Each path below is one point turned by a fixed rotation once a step. After each direction that follows a path, write how fast that rotation turns it, in degrees per step (0 if it stays still).
Each turn is a multiple of 5 degrees from 10 to 175, or 0.
Each row of a path follows its step; steps can be skipped.
Rotation 1:
step 0: [-18.4  -6.0  -3.8  23.9   3.6   6.7  13.3  15.5  18.7 -10.5 -13.7 -12.7
 -39.2  -3.3   8.9 -10.4 -18.8   4.4   2.2  -8.7  12.3  -1.2  10.4   0.0
 -10.5  11.3  -2.8   8.3 -16.9  26.4   4.9 -17.4 -17.4   2.2 -11.4  10.5
 -12.3  19.2  -2.4  -9.8  -8.5   6.9  13.9   8.3  -6.1  12.2   0.8   3.9
  -3.7  -2.1   7.5  -7.3  -3.7  22.4  19.2   4.1 -10.7  23.5   1.1  -6.9
  -6.0  11.3  -2.1]
step 1: [-16.3   6.1  -6.1  -7.5   6.7 -18.9   5.2  -0.5   3.7 -23.7  11.8   8.4
  19.9   5.4  -0.6 -14.2   9.3  13.0  -9.6  17.1  17.3 -19.1  19.5  15.9
   1.4  10.7 -10.3 -10.8  -0.1   9.6 -17.4   2.0  -3.9   8.3  12.1  -7.6
  14.0  29.0  -1.3  10.9   8.1  22.7   9.7  17.1  -1.6   1.7  -1.5   0.4
   5.9 -18.7   7.0  -7.5 -21.9 -19.5  13.5  17.4   9.0   6.0   1.7   5.6
   1.2  20.7 -17.0]
step 2: [  0.0  -0.3   0.9  -7.1  15.9   2.0  12.5  12.1 -18.2  16.7  19.5   5.8
   3.9   4.4  19.6   5.1 -14.2  -6.8  -0.2  12.6   4.1 -24.0 -13.6  -0.1
  -0.1 -12.0  19.4 -27.3 -14.0 -16.0  10.4   6.8  11.7  17.0 -12.5  -8.7
  11.8  -5.0   6.9   3.3   0.3   8.0  14.1  -7.5   0.5 -24.9  -1.1  11.8
 -16.2  -2.9  -5.9 -16.8  -8.6  22.8  13.3   7.2   0.9  15.6   6.3  31.7
 -10.3   3.5  -7.0]
step 3: [  1.2 -22.5  13.9  12.1  -0.7  -4.2 -14.8   1.8  10.7  -6.5  12.6   6.5
  -6.7 -11.3  13.1   8.6   1.4 -18.7  14.5 -20.7  -3.5  -0.7 -27.9  31.3
  -3.6  -3.3   6.2  -2.5 -13.5  19.3 -16.8  -8.6 -11.9  -3.2  12.1  17.1
  -9.3  -3.9   5.2   2.9  -1.8  -3.0   9.6 -18.2  19.0  -4.4 -17.4  27.3
   7.3 -10.3   5.3  -4.5 -20.0  -5.8 -17.3 -11.7   9.9   5.7   7.4  18.6
  -8.0   4.8   5.6]
step 4: [ -9.4  -7.3   9.3 -21.7  20.9   4.3  11.1  -0.3   8.5 -15.3   2.2  -5.4
   5.9  14.1  -7.5  -2.7   1.2 -12.3  -7.8  -2.2  20.2   6.0   6.7   5.5
  -5.0 -10.5  -2.6  13.1 -10.2  -2.8 -17.5 -11.5  -5.0   9.7 -19.2 -18.3
  12.6   5.5   7.8   9.2 -16.3  -0.5 -25.5   1.1  12.5 -15.2 -16.2  -5.0
   9.3 -14.2  12.4  18.5 -10.0  14.8 -17.6 -35.8   2.2  -2.5   6.2 -20.4
 -21.3   4.9  -8.1]
step 5: [ -4.4 -11.9  -3.3 -12.3  28.7  25.1   5.4  17.0 -18.7  10.5  -5.8   3.1
  -5.8  35.0  -1.5  11.1   2.8   2.1   5.7   2.2  12.0   6.5  -3.3  20.9
  -2.4  -5.1  -9.3 -13.4 -11.1  20.0  -1.4  14.4   5.1 -11.6   9.8   5.2
 -22.1  10.2   8.3   1.4 -11.0   1.2  -6.2  22.7 -19.1 -20.8  -7.4 -13.3
  -9.0   8.4 -18.6  -0.4   7.1 -10.9   2.9  -1.6  23.5   2.7  -0.1  -5.6
   7.6 -17.0  -2.7]
step 6: [  6.1   1.3  -4.4   6.6   5.0 -12.2   0.1  -6.0  -9.3  13.4  -1.6   9.5
  -6.1  14.3 -30.9  20.6 -11.2 -11.8 -17.9 -10.6   9.2   4.5   5.7  -2.2
  18.5  -2.0  -6.5   3.0  -1.3   7.1   8.6 -22.6 -22.8  16.5  12.0   5.8
   9.4 -15.9   2.7  -5.1  -9.5  -4.4  -8.6   2.5 -12.4  11.1 -25.3  13.7
  -8.7  28.8  19.2  -9.0 -14.5 -13.1   8.2  13.8  16.2  19.1  19.6   8.9
   4.5  -6.7  -2.8]
step 7: [  6.7 -16.6   6.1   3.9 -18.8  19.5  -2.1  -7.0  10.9  20.8   1.1  11.4
  -6.1   5.3  -9.4  -3.1   9.3   7.1   3.7   1.4   5.1 -16.8   3.4  15.4
  -8.8  27.5 -19.3  -8.3  -6.4  -5.2 -16.6   4.4  -9.1  11.3 -30.8 -17.7
   4.1   1.0 -20.5   0.5 -20.9  16.9   0.1  11.3   8.3  31.3   0.0   5.3
  -2.9  21.6  -3.5   8.4  -4.2   7.3   9.4  -6.7   2.4  17.1   0.0   3.2
 -23.3   5.6  11.3]
step 8: [ -3.9 -20.4 -11.9   0.6  -7.3   4.2 -14.5 -30.5  -3.3  -6.8   4.0   4.1
   0.1 -10.7   7.9  -7.3   0.8   9.4 -15.0  -8.9  25.1  17.4   3.6  18.3
 -17.4 -10.4   4.6  -4.1  -1.5  10.2 -15.6  10.0  -1.0 -12.8  -6.8 -15.5
   6.1 -15.7  12.8  12.3  16.1   7.9 -13.9   6.1  -5.4  -7.9   7.6   4.4
   8.3   3.8  -7.3  -0.6   0.4  12.8  37.0  24.3  20.6  -5.7 -15.6   5.9
 -10.5   0.5 -20.9]
step 9: [ 18.5 -11.7  -7.6  24.6  -1.9 -12.1  20.9   0.9 -13.0  -4.7   2.8  -9.2
   8.2  21.1  29.5  16.1  26.2 -10.0  -7.4  -7.7  -3.3  20.7   4.0  -8.6
  -4.0   0.7  25.5  -5.7  -5.0  -9.8   0.3  -0.2   4.1   2.3 -25.8   5.6
   4.3  13.9   6.9  -2.3  -6.4   1.2  -1.1   9.3   4.0   0.5  -3.9  10.9
 -16.3  -8.9  23.0  19.1  -3.5   4.0  -2.6  25.8  17.7  -3.8   9.9  18.8
   1.5  -9.0  -1.4]
step 10: [  0.7   1.0   2.8  -7.8  -4.7  -9.5   8.7  -1.9  12.6  -1.8  -8.6   4.3
 -21.8 -15.4   0.9  -7.6   8.4   0.4  -4.4 -11.3   5.2   7.4 -18.5  25.1
 -19.9  21.9  -3.8 -12.3  14.7 -20.8  -4.2  13.5  -1.6  11.3   4.5  11.1
   0.5  10.9  24.6  23.5  -8.7  13.1   5.6   9.4 -10.2  -9.9 -20.1  17.0
 -10.5  16.0  25.4   3.6   2.7  11.1 -12.4 -19.3  -6.9  -7.9   0.9  10.3
  24.6  -4.0  13.4]
Speeds:
[ 1.8 -0.9 -1.5 -3.3  2.7  1.6  2.0 -3.9  2.1  5.1  6.7 -3.1 -0.2 -2.6
 -1.6 -0.5  8.2  1.6 -0.3  0.7  1.2  3.3  1.5 -0.4  2.6 -2.4 -5.2 -1.5
 -1.1  2.9  2.4  2.5 -7.8  3.0 -1.9  1.9 -1.3  2.8  1.7 -0.6  3.6 -0.4
 -2.2 -0.7  5.6 -3.7  2.8  3.7  0.5  4.6  0.5  4.3  2.3  0.3  1.2 -1.0
  2.1  3.4  1.2  1.8  0.6 -4.4  0.3] : 20
[ 1.2  3.1 -0.1 -0.7 -0.4 -0.6  1.4  1.8 -5.4  0.4  0.5  1.5 -4.3 -0.6
  5.0  2.6 -1.8 -1.4  8.7 -1.4 -3.6  7.5  0.5 -0.4  2.8 -0.3  3.9  3.4
  4.6  0.8  2.3 -0.5 -5.1  0.1  2.8 -4.4 -2.2 -3.1  1.4 -2.9  0.6  3.8
  3.0  1.9  0.5 -1.2 -1.3  0.9 -2.3  2.3  4.2 -1.5  2.6 -2.4 -2.3  2.9
  1.2  2.3  2.8  3.0 -6.5  1.9  0.7] : 110
[-0.1  2.1  2.2  2.9  1.7  1.2  0.4 -2.5  2.5  0.6 -3.8  1.1 -1.6 -1.2
  1.4 -2.8  2.4 -0.3  0.7 -4.3  0.8  7.3  1.6 -5.6  3.8  1.7  4.7 -4.9
 -3.0 -4.1 -4.6  1.2 -2.2 -3.6 -0.1  2.8 -2.7  2.1  3.6  1.6 -2.2 -3.0
  1.0  1.6 -6.0 -3.4  3.1 -4.6  1.1 -1.2  1.4  1.8 -4.4 -0.7 -3.2 -5.4
  1.6  5.1  0.1 -2.2  1.2  0.5 -3.8] : 70
[-4.8 -4.3 -3.4 -1.3  1.7 -7.4  1.2 -0.5  1.1  2.1  2.7 -3.5  1.7  1.2
  2.1 -3.1  0.6  0.2  2.0  2.9  0.9 -1.0 -1.9 -0.2  5.2  7.1 -2.9  0.4
  0.0 -3.9  2.7  0.3 -4.9 -2.5 -2.9 -1.3  1.0 -1.5 -6.1  2.5 -1.2 -0.3
 -1.4 -0.6 -4.0  0.3 -1.3 -3.8 -1.1 -0.2  3.4  2.6 -4.7 -2.1 -3.3 -0.4
 -0.9 -7.8  1.8  1.7 -4.0 -1.4  0.0] : 130
[ 0.2 -0.1  0.4  1.8  1.7  0.3 -2.9 -1.4 -3.7 -1.3 -1.3 -4.3 -3.4 -4.2
 -3.5 -2.3  3.4 -4.2  1.8  1.7  2.8  0.2  0.4  2.4  4.7  1.6 -3.1 -0.8
 -3.3 -1.5  0.1  3.7  2.7  2.5 -2.4  1.0 -0.4 -1.1  2.8 -0.7 -4.6 -0.8
  8.1  4.8 -1.8 -1.8  1.8  0.7 -1.7  0.2 -4.5 -5.6  5.2  6.8  0.1 -1.2
  1.2 -5.2  2.5 -1.2 -3.4  0.4  3.9] : 140
[ 2.6 -2.4 -3.6  1.2 -6.2 -1.4  4.4 -0.9  4.3 -4.0  2.8 -3.9 -1.4  0.2
  0.0 -3.0  1.0  1.2  0.4 -3.0 -1.7  3.6  2.4 -1.3  0.0  2.6  1.2  1.3
  0.0 -1.6  0.0 -0.3  5.1  0.7 -1.8  3.9 -1.0  5.0  2.0  1.9  0.7  4.4
 -3.2  1.5 -1.0  2.2  2.7  1.0 -4.1  7.9 -2.2 -4.8 -0.9  0.1  2.9  4.0
 -4.1 -1.8 -1.2  4.0 -1.7  4.0 -6.1] : 40
[-0.5  6.6  0.9  0.2  0.8 -0.1 -2.9 -4.9  2.0  1.8  2.0  1.8  0.4  3.9
  2.2  0.3 -1.5  0.5  0.7 -2.3 -2.5  1.2  4.5  0.7  2.3 -0.1 -0.1 -2.6
 -2.7  3.2  1.1 -5.0  1.6 -3.0 -0.4  3.4 -3.5  0.9 -2.8  8.4 -0.4  1.0
  1.1  0.7  1.4 -1.1 -4.0  3.2  3.6  0.9  1.7  2.8  1.6  3.7  3.3 -0.4
 -3.6 -2.8 -6.5 -3.2 -7.3  1.5  4.4] : 95
[-2.4  0.8 -2.2 -0.7 -0.2  5.8 -0.1 -2.2  2.5 -0.8  0.5 -4.4 -4.1 -0.9
  0.5  8.7 -6.6 -1.2  2.2  0.5  1.8 -0.7  0.7 -1.9  4.5 -1.4  3.4  0.2
 -0.8 -0.3  1.6  1.7  1.4  1.7 -4.9  1.7  5.1  1.2  0.3  2.4  2.1  2.2
 -2.5 -2.6 -1.5  2.5  0.1 -3.9 -0.9 -3.3  2.1  2.0  0.4  5.5  2.6  0.9
 -4.5  2.7  7.4 -1.0 -0.7 -5.8 -0.2] : 170
Rotation 2:
step 0: [  9.7   7.4   3.7   1.9  -8.1   6.5   6.8   9.7   9.1   0.9  18.9   6.6
  -5.6   7.5   0.1  -9.9   9.2  -4.1  -9.6   1.8   2.4   7.9  21.9  -2.5
  -5.4   5.6  16.4 -12.3   0.8 -11.9  -1.3  24.0  13.3  -6.0   3.2  -2.0
 -16.9  -3.1 -10.8   3.1 -13.6 -14.1  16.3  -4.1   4.8   1.0 -22.9  28.4
   4.3 -16.7  18.2  29.3   2.8  24.5   6.8   0.8  17.1  -8.6   7.1   9.2
   9.7  -0.4  -4.8]
step 1: [  9.1 -15.3   0.8 -16.4  10.4  -3.9   1.6   3.4  -9.4 -18.8   2.6   1.8
   1.3   9.3  11.6   6.8  -3.2  -8.4  13.2   0.1  11.3  17.0 -12.1   0.1
   0.7 -25.9  -3.5   7.0  -9.4 -13.9  23.7   1.8 -18.4  -5.0 -13.3  11.0
  14.4  -6.6 -11.3  -8.0 -14.4   1.7  21.9 -17.9   4.2  -1.1 -12.5  22.5
  -4.4 -18.4  10.1  -9.1  -3.0  -4.2   9.6   8.7   4.2  -0.2  -4.8  12.6
  10.6   3.0  28.6]
step 2: [ 31.1  22.2 -15.7  -1.0  20.7  -5.8   1.7  10.7  -2.4  -8.3  -1.9  -9.6
   4.4  -8.2  -0.5   5.9  12.1  -2.6  28.5 -11.8  -3.3  -0.1  -9.4  15.2
   6.2  -1.1  10.8 -13.1  -2.4  -2.3  -9.6  20.7   9.0   5.6  -1.6  -3.5
  -6.7   0.3  -4.2 -12.4   3.4   0.9  -4.5 -11.0  14.3 -22.3  -0.3   9.4
  -7.8  22.3   8.0   7.1  15.8  -6.5  24.4   3.1  12.0  -5.1 -23.2  -6.0
  -0.2   1.9   7.5]
step 3: [-17.2  15.8  -8.6  -0.1   4.9  -6.6   5.6   5.0   8.6  11.8  15.8  21.8
  -9.7   9.5  11.1   8.8  11.7   3.4  11.5  13.4  26.4  -0.9  -2.8  -1.9
  -6.7   8.7  -6.3 -12.2  20.1  17.2   0.6  14.4 -10.1  13.9  -4.4  -3.3
  -2.6   9.3  -2.9  -8.5   1.0  -8.3   0.0  -3.5 -17.0  -1.7 -12.4  22.6
  -8.9   3.0   8.6 -22.9 -14.9   1.7  20.5  -8.1  -6.4   2.1 -16.6  12.1
 -14.0  20.0   3.9]
step 4: [ 13.2  -7.7  26.0  11.7   7.8   2.5 -13.6   1.3   7.3   6.7  -3.8 -21.1
 -10.9   7.8   6.2  12.3   0.5   6.7  19.3  23.9   2.4  18.6  12.8   0.8
  12.9   1.2 -17.2  17.0  -5.0  15.2 -16.8   2.1 -11.1   3.8 -11.4 -21.7
 -10.4   7.4 -19.2 -21.1 -15.2   0.7   0.6   1.8  -7.6 -10.7  -7.3   5.7
 -12.4 -13.7   3.2   4.5  14.9  -3.3  11.9  -1.7  10.1   6.2   7.9  -6.6
 -15.8   1.9  -5.2]
step 5: [  6.3  -5.2 -13.5  16.4  14.1   1.2  -7.7  20.7  -3.9   7.7 -14.5   5.7
  12.1  15.3   6.5  -0.5  -6.1  -9.1   9.2   1.9  -8.6   0.9  21.8   4.4
  12.0  -7.6 -17.4 -17.7   1.6  18.1  11.0 -10.5  -1.5  -1.9  -4.2  -1.6
  13.2   1.5  -4.1   6.6   1.7  -1.6 -27.0 -29.3  -0.2  -6.8   8.4  -4.4
 -18.1  -1.4 -12.0 -18.0 -19.1 -12.2  10.0   8.3  25.4   9.4   4.8   9.0
   0.9   3.7  -7.3]
step 6: [ 16.3  12.8  24.1  21.1   9.4   6.4  -2.9  20.5  10.7   3.3  13.7   3.1
  -7.1  -0.4  -6.3 -11.8  -0.5  -1.5 -15.5 -14.7   6.7  -1.2  -1.3   2.1
   3.3  -1.5 -14.7 -23.8  -2.5  12.6  -8.8   1.8  10.2  -0.9 -16.7  -4.7
  14.5  -5.1  -8.8   1.0   9.2  -4.3  -4.7  10.9   0.6  -8.6 -28.1 -14.9
 -11.5  19.8  -2.7   2.3  -7.3  22.6 -10.4   6.0  -1.4   7.1  10.4 -10.7
 -21.5  18.0   5.1]
step 7: [  1.4 -11.1   7.1   4.4  -9.8 -10.0 -12.2  -7.1 -12.1   9.1  14.8  13.9
   6.1 -15.1 -21.1   2.0  10.8 -13.4   6.0  13.3   4.7  -2.3   4.7 -12.6
  23.0   3.6 -18.6   2.8 -10.5 -11.8  28.7  -8.3 -17.0  21.0 -17.5 -15.9
   6.3   8.8  -0.2  10.9  13.3  -6.4  -3.5  -0.9   6.1   5.8 -12.0  -7.4
  -9.4  -9.2   2.1  18.9 -15.7   6.4   1.7 -20.9   4.5  10.1   9.6  11.2
  -5.0   9.3   6.8]
step 8: [  0.1  -3.1  -9.8  -1.6   1.1   3.6  -9.0  23.0  -3.4   3.2   5.2 -15.6
   8.0   2.2  -4.2   7.3 -12.0  -4.2  15.2  -3.6  -7.9  -8.0   5.1  -0.6
  -6.9   2.6 -16.4   8.8 -21.0  -7.5   6.2  22.0   2.6  13.4   2.5 -17.6
  14.6 -11.3  18.9   2.8 -10.1   9.4  -4.5  18.8   9.2 -11.6 -25.9 -24.3
   6.8  -4.1  -7.6  11.0 -17.2  -7.8  19.0  18.4   0.3  -4.3  13.5 -18.4
  15.1  -6.6  -1.4]
step 9: [ -1.4   6.0 -28.2   4.8  -0.7  14.7 -10.0   4.8  12.5  -1.9   5.4  -5.3
 -12.1   3.7  15.8 -10.0   3.8   4.0  -7.9 -13.9  12.6 -10.3   5.8 -15.4
  10.2  -1.4 -23.5 -19.5  21.3  -8.5   4.5   3.4  -6.6   3.0   8.5  -1.8
  -3.8  -7.8  15.2   5.9  13.6 -15.2  26.5  -9.5  29.3  -0.8 -16.4  -5.7
   8.7  -7.1   5.3   6.8 -15.0   7.3  -1.4 -17.5  13.8  -0.1  -5.5  -3.9
  10.5  -3.6 -12.3]
step 10: [ -3.1 -12.1  10.5  -8.6   9.9  -8.3   2.0  12.7   1.7 -11.7   2.8  -7.7
 -10.2  12.8  -8.0  -8.7  -8.6  16.3   7.0   2.1  -5.0  14.3  -5.2 -20.6
  -2.3  -1.9  -9.2  10.1  11.0 -23.2  -8.2   0.4  -1.3  16.5  -2.3  12.2
  24.9 -20.9  -0.7 -17.2  18.3  10.5  30.1  -2.5  -2.9  22.3  -9.9   1.7
  -5.6   8.7   8.8  18.4  -1.6  -6.6  19.2 -11.1  -4.2  -4.9  10.2  -1.3
 -15.2   0.1   6.0]
Speeds:
[ 1.8  0.7 -2.0 -1.0  1.4  1.9  0.0 -3.7  3.3 -1.5  1.7 -1.2 -3.2  1.8
  2.9  1.1 -2.9 -0.7 -0.1  1.0 -0.2  1.5  0.2 -1.8 -5.8  3.9 -5.5 -5.3
 -1.3 -3.6 -0.7  2.2 -1.3  4.1 -0.3 -5.2  0.8 -3.4 -0.5 -1.9 -3.5 -2.7
  3.5 -2.4 -2.3 -0.7  7.1  3.9  1.0  6.9 -1.0 -0.4  2.2 -3.8  2.2 -3.8
 -3.7  1.2 -2.5  1.6  1.5 -5.9  4.4] : 45
[-5.6 -1.9 -2.4 -0.7 -0.1  0.5 -1.4  1.1 -2.6  2.7 -1.9 -1.2 -2.3 -1.5
 -2.9 -3.2  1.8 -0.9 -0.6 -1.6 -2.8 -1.5  0.1  0.5 -4.0 -4.7  0.1  0.4
  2.5 -3.0 -1.0 -0.4 -4.4  3.1  3.5  3.8 -2.7 -1.6  3.7 -0.6  1.5 -0.3
  6.2 -4.2  1.7 -0.1 -3.4  6.1  0.3  0.6  2.7  4.4  7.5  2.1  3.8  6.9
 -1.6 -5.0 -1.3  0.4  3.5  1.2  2.9] : 35
[-3.4  2.7  0.4 -0.4  2.7  1.7  4.7 -1.0 -5.8  8.1 -2.3 -0.4 -1.4  2.7
  3.8  1.5 -1.6 -3.9 -3.4  2.9  1.8  1.8 -1.2 -0.4 -0.2 -0.2 -4.7  3.7
 -0.5 -1.9 -1.4  2.0  0.3 -3.5  1.0 -2.2  0.3  4.0  4.9 -3.1 -2.1 -3.1
 -3.5  6.6  1.0 -1.7  1.4  5.0  1.8 -3.2 -4.1  3.6 -0.5  2.7  3.7 -3.5
  3.3 -1.5  2.7 -0.8  2.9 -0.7 -1.8] : 85
[-3.4  3.2  6.8  1.6  4.3  2.1 -5.0  0.8  1.6  1.5 -3.8 -1.2  0.0 -2.0
  0.4 -5.9  2.2 -5.6  0.5  5.8 -3.5  0.2 -2.4 -2.4  3.7  0.9 -2.0 -1.7
 -3.0  4.6 -2.6 -2.2  0.4  3.5  3.4 -0.4 -0.5  2.5 -3.6 -1.2 -0.3 -2.5
 -6.0  0.1  0.2  2.3 -1.6  3.1 -1.7  0.7 -0.3 -5.3  0.3 -1.2 -0.4  3.4
 -3.2  3.1 -6.3 -0.1  2.7  0.2  0.6] : 35
[-1.2  3.0  0.5  4.1  2.5  0.2  0.5 -0.3  0.2  6.0  1.6  4.6  4.8  0.4
 -7.2  4.7 -3.3  3.1 -4.1 -0.9  1.5 -0.6 -8.6 -3.0  2.5 -0.9 -0.4 -1.1
  2.0 -1.3 -1.9  0.4  5.0  3.9 -1.7  1.4  0.4  3.3 -3.0 -1.7  2.0  0.0
 -0.1 -2.5 -0.6  3.7  1.3  0.2  5.6  4.4  3.4  3.9  0.7 -2.9  1.1 -1.7
 -0.1 -1.5 -2.1 -0.9 -3.6  3.7  1.3] : 95
[ 0.9  2.9 -0.4  2.0  3.3 -1.8  4.3  1.7 -0.1 -1.3 -2.5  6.8 -3.9  1.5
 -1.5 -7.7  0.7  5.3 -0.3  1.2  3.9 -1.6  1.2  0.5  3.8  4.7 -0.3  0.3
  0.2 -1.4  0.2 -2.2 -4.6 -2.4  3.4 -2.4  0.0 -4.0 -1.7  1.3  0.1 -2.3
  0.8  3.8 -1.9  1.0 -2.3  0.4  4.2  4.0  2.3  1.1  0.6  7.1  1.5 -0.6
 -3.5 -0.7 -1.6  5.8 -4.6 -1.1 -3.9] : 110
[ 0.0 -5.2  2.7 -0.8 -1.5 -3.1 -0.8 -2.6 -2.8  1.1 -1.1 -0.1 -7.0 -1.3
  0.3  0.0 -2.4 -0.2 -2.1  3.1  0.8  5.3 -3.5  0.4  1.3 -0.2  1.2  1.3
 -1.4  0.3 -2.4  1.7 -2.1  1.8  1.9  0.9 -3.1 -0.9 -2.5 -0.7  0.1 -0.6
 -2.0 -5.6 -3.2  2.7 -4.6 -0.2 -3.8 -4.5  4.7  3.3 -4.5  2.3 -2.2 -7.8
 -4.3 -2.8  3.4 -1.7 -3.1 -4.1  5.5] : 115
